In the rows, zero is written as 128.
Families of rows that turns and mirrors carry onto each other, the same ones carrying the whole set onto itself: the rest of each named row's family, in list order
7 families of 3 rows
J_834: 143	103	110	116	102	50	106	155	158	84	119	126	189	134	137	171	121	98	120	118	139	124	174	130
J_118: 170	141	114	121	108	88	144	127	168	73	135	144	167	121	125	172	135	114	134	92	105	120	155	131
J_329: 111	148	106	69	179	65	94	167	111	105	128	86	125	119	151	153	166	122	109	134	98	105	176	152
J_885: 152	128	119	104	88	71	122	130	150	85	134	153	153	114	122	166	104	101	111	115	118	99	178	121
J_790: 140	152	109	64	185	103	119	175	87	103	144	90	138	129	107	136	168	135	124	152	87	88	187	143
J_106: 166	98	166	43	134	130	139	150	104	97	109	118	186	100	117	143	173	93	111	168	98	128	151	116
J_198: 142	125	134	123	101	44	114	141	157	80	101	140	183	120	110	169	143	91	137	99	115	113	164	112
J_815: 116	167	106	65	167	93	111	166	100	108	130	79	174	104	112	150	140	121	108	123	72	96	180	143
J_176: 177	86	151	59	146	111	134	140	131	92	107	131	154	98	128	151	184	106	131	174	81	146	164	98
J_333: 154	124	104	111	95	84	96	128	164	90	131	117	149	103	113	132	130	116	127	102	128	122	148	121
J_66: 184	91	155	75	181	125	126	158	132	75	107	148	176	98	123	140	178	91	125	141	68	141	186	118
J_743: 140	121	134	96	111	48	101	137	177	79	104	134	157	130	139	169	116	114	135	102	111	136	175	116
J_236: 185	93	149	65	167	117	133	186	113	104	99	121	179	81	99	159	169	100	125	149	89	148	184	119
J_80: 169	111	142	74	170	146	153	143	119	90	94	131	177	98	108	158	167	91	153	140	83	146	179	113
J_499: 105	141	121	84	132	102	115	179	93	122	145	70	135	144	128	145	163	97	106	141	78	99	176	136
J_928: 129	159	111	82	178	81	138	163	102	110	127	76	152	139	144	168	163	130	118	148	79	76	184	149
J_362: 167	106	161	73	174	119	124	153	133	86	97	128	189	116	119	160	179	119	132	141	80	137	115	99
J_144: 148	145	112	106	92	53	101	130	172	96	150	124	158	133	117	179	138	97	111	117	117	98	158	118
J_258: 113	143	115	86	167	84	115	167	126	105	159	64	135	144	119	130	184	110	110	120	94	96	193	136
J_754: 191	90	150	63	154	95	143	141	137	94	71	138	185	96	116	154	164	114	109	148	92	146	156	104
J_56: 108	148	109	83	155	73	140	167	117	128	149	73	153	131	112	129	175	96	134	153	70	94	180	154

Which other rows belong to the same family as J_106? J_118, J_329
Which other rows belong to the same family as J_66? J_834, J_56
Which other rows belong to the same family as J_885? J_176, J_928
Which other rows belong to the same family as J_754? J_790, J_144
Which other rows belong to the same family as J_258? J_198, J_236

Families of rows that turns and mirrors carry onto each other, the same ones carrying the whole set onto itself: the rest of each named row's family, in list order
4 families of 8 rows
J_924: 99	162	125	123	146	104	130	154	120	108	173	97	97	98	125	125	131	126	138	102	88	107	124
J_182: 112	133	110	160	137	130	132	127	132	109	160	98	87	119	148	115	91	103	147	103	99	117	108
J_426: 138	97	159	122	166	164	91	79	127	134	139	130	83	115	158	138	122	136	109	96	93	116	135
J_126: 151	111	149	154	126	116	115	133	117	158	101	102	103	176	103	86	128	137	137	114	116	108	96
J_532: 152	116	158	149	140	110	104	139	118	165	98	98	102	156	111	90	140	144	133	116	109	97	95
J_324: 151	135	177	145	140	93	128	139	126	163	103	115	116	141	116	93	171	147	123	134	116	82	124
J_653: 100	151	119	144	143	118	123	144	123	106	165	90	89	106	136	125	110	112	141	100	98	110	106
J_302: 109	120	169	70	142	104	111	153	142	148	132	161	125	94	89	120	151	160	135	103	97	122	127
J_504: 134	88	147	110	164	178	95	85	126	138	144	133	88	144	140	129	114	141	117	82	87	125	139
J_396: 125	127	118	122	149	124	174	143	158	111	179	137	110	149	144	99	128	124	145	108	86	114	168
J_191: 115	148	124	108	153	118	165	156	148	114	185	131	111	129	132	108	141	132	139	108	81	108	166
J_518: 115	130	156	99	128	165	144	83	105	119	159	156	117	134	88	148	128	137	115	105	113	126	170
J_162: 129	96	143	102	153	183	112	88	121	134	154	143	101	164	113	127	110	139	120	79	91	133	148
J_845: 103	160	128	107	153	107	146	160	130	111	179	111	106	112	123	117	146	134	136	102	86	102	151
J_759: 153	117	156	155	113	117	157	125	127	158	109	131	123	185	92	87	137	136	137	134	128	109	127
J_576: 156	125	164	150	117	101	161	130	131	155	113	137	131	171	97	89	158	141	131	141	127	99	138
J_703: 115	89	148	143	110	121	102	111	137	137	110	147	100	103	108	121	88	122	146	106	124	146	82
J_551: 104	111	158	121	116	111	88	128	123	137	111	134	103	88	91	128	105	135	140	98	115	133	80
J_153: 121	114	147	96	139	179	136	87	111	128	158	152	111	157	91	135	117	141	118	90	102	132	166
J_87: 139	82	161	99	131	114	148	127	176	148	131	194	126	131	122	104	132	146	137	115	103	135	153
J_128: 155	110	146	159	117	119	138	127	124	160	105	117	114	186	94	84	127	134	142	122	120	113	111
J_140: 154	135	175	142	129	97	152	136	129	158	109	132	123	149	107	94	171	147	128	143	121	88	135
J_552: 137	71	151	126	117	126	145	113	178	145	124	188	116	133	129	100	106	129	144	115	114	142	135
J_957: 114	140	171	114	131	153	139	77	110	118	149	150	114	103	107	156	136	135	106	117	119	110	163
J_945: 129	116	174	127	158	150	98	76	125	129	136	133	88	90	155	148	132	134	108	107	103	106	141
J_123: 130	76	145	142	108	128	126	103	162	140	114	170	107	120	125	110	87	119	146	114	122	149	105
J_97: 123	100	169	75	139	105	137	148	163	149	136	183	128	115	105	107	151	160	133	109	95	124	148
J_457: 125	119	109	159	135	134	152	123	151	110	168	113	91	139	155	105	91	99	148	106	98	125	129
J_485: 127	117	111	143	140	132	168	132	161	112	178	132	103	149	153	100	106	110	146	108	92	122	152
J_378: 103	122	168	92	132	104	89	146	122	144	123	142	111	87	85	130	133	151	133	102	107	128	98
J_813: 117	133	180	125	144	143	122	76	115	122	141	143	100	85	136	157	139	133	107	118	116	104	152
J_256: 149	128	170	144	146	97	109	142	122	163	99	100	110	142	117	93	161	151	130	123	110	87	107

Which other rows belong to the same family as J_813? J_426, J_504, J_518, J_162, J_153, J_957, J_945
Which other rows belong to the same family as J_302? J_703, J_551, J_87, J_552, J_123, J_97, J_378
Which other rows belong to the same family as J_182? J_924, J_653, J_396, J_191, J_845, J_457, J_485

